Read these off the row that follows.
1) Which number is the entry just left of 133?
2) Which number is the smallest entry?
3) Which number is the entry just right of the smallest entry?
[141 122 126 110 124 153 115 133]
1) 115
2) 110
3) 124
